In the rows, zero is written as 100.
The rows of T fall into 3 groups, and each row is roughly a mix of its group's hidden directions.
T (111 x 10):
101, 93, 100, 63, 116, 138, 113, 80, 140, 104
113, 112, 121, 143, 69, 80, 83, 106, 79, 76
127, 57, 113, 124, 97, 125, 108, 66, 101, 91
110, 125, 114, 135, 93, 73, 58, 110, 77, 104
86, 69, 49, 66, 93, 82, 99, 104, 98, 103
119, 140, 126, 103, 102, 110, 118, 94, 145, 109
119, 96, 81, 98, 67, 63, 111, 104, 99, 144
139, 127, 137, 118, 98, 81, 128, 101, 106, 112
78, 111, 124, 95, 122, 147, 89, 87, 113, 69
75, 130, 79, 83, 115, 84, 88, 136, 68, 109
72, 61, 61, 87, 123, 97, 96, 120, 85, 87
81, 114, 66, 70, 99, 82, 96, 130, 63, 113
75, 113, 132, 102, 118, 131, 77, 101, 110, 61
133, 108, 85, 106, 100, 60, 109, 121, 60, 115
77, 66, 56, 83, 113, 97, 83, 116, 74, 94
64, 137, 80, 67, 88, 89, 109, 123, 84, 105
74, 148, 83, 76, 97, 96, 79, 114, 82, 119
125, 85, 67, 112, 107, 62, 107, 105, 90, 140
52, 104, 73, 65, 78, 102, 99, 120, 98, 87
92, 122, 146, 97, 91, 119, 81, 105, 101, 58
138, 113, 135, 136, 113, 91, 109, 79, 119, 103
141, 73, 124, 132, 111, 102, 121, 75, 110, 96
48, 123, 83, 73, 99, 97, 95, 129, 105, 90
63, 88, 124, 139, 86, 115, 68, 104, 106, 87
80, 113, 142, 97, 107, 138, 75, 97, 114, 75
64, 90, 64, 70, 114, 95, 123, 124, 83, 95
87, 55, 58, 85, 106, 87, 103, 116, 76, 89
94, 92, 85, 65, 124, 105, 101, 98, 129, 148
133, 104, 77, 109, 78, 58, 115, 102, 84, 128
120, 77, 73, 104, 83, 62, 111, 109, 98, 141
102, 99, 103, 132, 45, 75, 102, 105, 77, 95
134, 53, 109, 124, 111, 111, 109, 72, 112, 95
99, 103, 76, 64, 123, 121, 118, 79, 131, 128
106, 96, 87, 67, 126, 111, 103, 89, 133, 145
78, 83, 114, 123, 89, 127, 53, 96, 91, 74
110, 65, 113, 120, 110, 139, 78, 70, 119, 95
81, 117, 136, 105, 107, 129, 80, 100, 103, 55
89, 84, 71, 98, 94, 79, 70, 112, 51, 85
100, 136, 67, 111, 115, 63, 85, 101, 82, 125
126, 93, 69, 117, 74, 65, 119, 96, 86, 129
70, 63, 114, 75, 112, 117, 124, 100, 133, 111
86, 129, 121, 136, 62, 91, 81, 99, 91, 77
102, 89, 130, 77, 105, 109, 146, 98, 139, 106
88, 114, 136, 104, 116, 132, 80, 98, 108, 57
87, 106, 112, 148, 74, 84, 82, 109, 81, 69
118, 125, 75, 115, 99, 69, 81, 103, 54, 91
98, 71, 89, 66, 136, 132, 114, 92, 119, 116
75, 116, 140, 87, 101, 130, 74, 101, 128, 82
104, 132, 90, 135, 97, 87, 53, 102, 78, 103
139, 115, 103, 78, 88, 82, 147, 106, 113, 112
76, 115, 133, 101, 112, 133, 79, 98, 114, 61
58, 85, 86, 94, 93, 134, 71, 84, 129, 101
72, 105, 68, 73, 84, 128, 83, 88, 136, 100
140, 116, 120, 108, 90, 59, 119, 102, 73, 90
125, 114, 86, 82, 86, 96, 147, 76, 126, 118
61, 84, 90, 107, 91, 135, 62, 83, 119, 99
132, 141, 130, 115, 100, 65, 101, 116, 97, 105
111, 139, 95, 134, 67, 80, 100, 86, 102, 72
119, 138, 139, 118, 82, 119, 106, 72, 105, 109
109, 96, 124, 84, 116, 105, 154, 94, 131, 110
102, 107, 128, 133, 140, 86, 90, 118, 67, 93
98, 80, 114, 68, 106, 110, 149, 95, 133, 106
76, 130, 71, 82, 106, 87, 78, 121, 63, 112
141, 87, 129, 130, 102, 104, 98, 69, 127, 102
94, 99, 80, 123, 137, 98, 80, 116, 52, 95
101, 106, 114, 82, 114, 113, 144, 89, 145, 115
70, 111, 134, 86, 103, 135, 80, 99, 125, 75
135, 142, 135, 119, 97, 94, 110, 88, 96, 120
119, 102, 66, 111, 84, 72, 119, 91, 82, 143
79, 95, 55, 113, 90, 109, 59, 84, 78, 100
94, 101, 95, 65, 127, 137, 112, 82, 137, 89
141, 113, 97, 98, 99, 64, 141, 98, 79, 107
121, 124, 141, 127, 135, 86, 119, 106, 91, 97
128, 112, 72, 97, 96, 60, 114, 102, 83, 137
94, 123, 95, 62, 118, 127, 107, 79, 135, 122
127, 93, 139, 105, 109, 104, 144, 107, 122, 119
81, 103, 135, 126, 124, 99, 61, 121, 86, 86
98, 47, 89, 117, 119, 88, 116, 117, 88, 69
120, 69, 70, 102, 100, 67, 114, 111, 88, 139
108, 114, 110, 80, 86, 117, 132, 80, 151, 106
62, 63, 69, 82, 112, 117, 80, 110, 111, 86
91, 79, 110, 130, 126, 142, 77, 76, 100, 84
147, 78, 120, 116, 89, 99, 112, 68, 126, 108
145, 122, 91, 113, 99, 75, 123, 96, 64, 94
126, 82, 69, 104, 81, 62, 122, 107, 82, 126
107, 82, 81, 112, 79, 110, 69, 104, 55, 71
87, 96, 65, 115, 96, 107, 57, 94, 62, 82
135, 93, 70, 102, 92, 61, 121, 104, 82, 126
64, 98, 125, 94, 126, 142, 81, 100, 108, 80
148, 70, 107, 126, 94, 95, 102, 64, 96, 102
67, 103, 124, 101, 112, 143, 88, 94, 107, 63
69, 56, 67, 76, 89, 116, 96, 96, 111, 84
93, 57, 61, 64, 83, 94, 105, 113, 92, 102
71, 62, 58, 75, 102, 108, 82, 111, 91, 94
126, 129, 142, 120, 94, 99, 132, 85, 117, 103
132, 110, 93, 118, 122, 84, 108, 119, 50, 90
82, 95, 107, 122, 106, 88, 53, 110, 62, 78
109, 77, 104, 129, 60, 75, 105, 116, 68, 82
128, 90, 124, 147, 131, 104, 102, 76, 102, 91
60, 104, 69, 75, 107, 92, 81, 137, 84, 96
118, 138, 135, 128, 122, 74, 101, 100, 86, 89
90, 79, 70, 113, 114, 87, 76, 115, 50, 103
122, 128, 145, 128, 97, 110, 112, 77, 121, 100
118, 101, 84, 128, 108, 90, 81, 108, 44, 86
106, 122, 128, 125, 55, 80, 84, 108, 89, 79
138, 76, 110, 129, 111, 113, 101, 56, 107, 105
128, 55, 107, 134, 123, 95, 115, 92, 90, 83
96, 106, 83, 74, 131, 112, 102, 87, 154, 104
117, 138, 134, 117, 93, 125, 109, 65, 104, 113
118, 149, 127, 95, 74, 107, 83, 93, 100, 128
107, 94, 105, 118, 145, 82, 114, 116, 55, 97

One row of each group comes first, with its name. Which group is each row after those in?
70, 92, 75, 91, 105, 143, 99, 75, 133, 105
(25)
70, 92, 138, 100, 123, 133, 69, 110, 107, 85
(59)
129, 83, 135, 136, 108, 117, 110, 74, 121, 90
(80)

70, 87, 113, 122, 99, 78, 50, 109, 77, 100
(25)
113, 60, 97, 114, 89, 125, 102, 51, 110, 88
(80)
73, 60, 61, 85, 113, 107, 88, 115, 78, 89
(80)
83, 100, 78, 62, 62, 112, 93, 81, 130, 87
(25)
94, 96, 112, 56, 114, 139, 105, 87, 134, 112
(59)
130, 116, 150, 111, 65, 106, 97, 117, 100, 104
(80)
72, 56, 63, 76, 103, 100, 97, 120, 96, 86
(80)
89, 108, 99, 72, 89, 122, 103, 81, 157, 108
(59)
78, 95, 87, 60, 134, 113, 101, 102, 118, 136
(59)
101, 132, 79, 91, 79, 91, 94, 91, 141, 137
(25)
123, 133, 125, 105, 62, 79, 95, 103, 104, 65
(59)
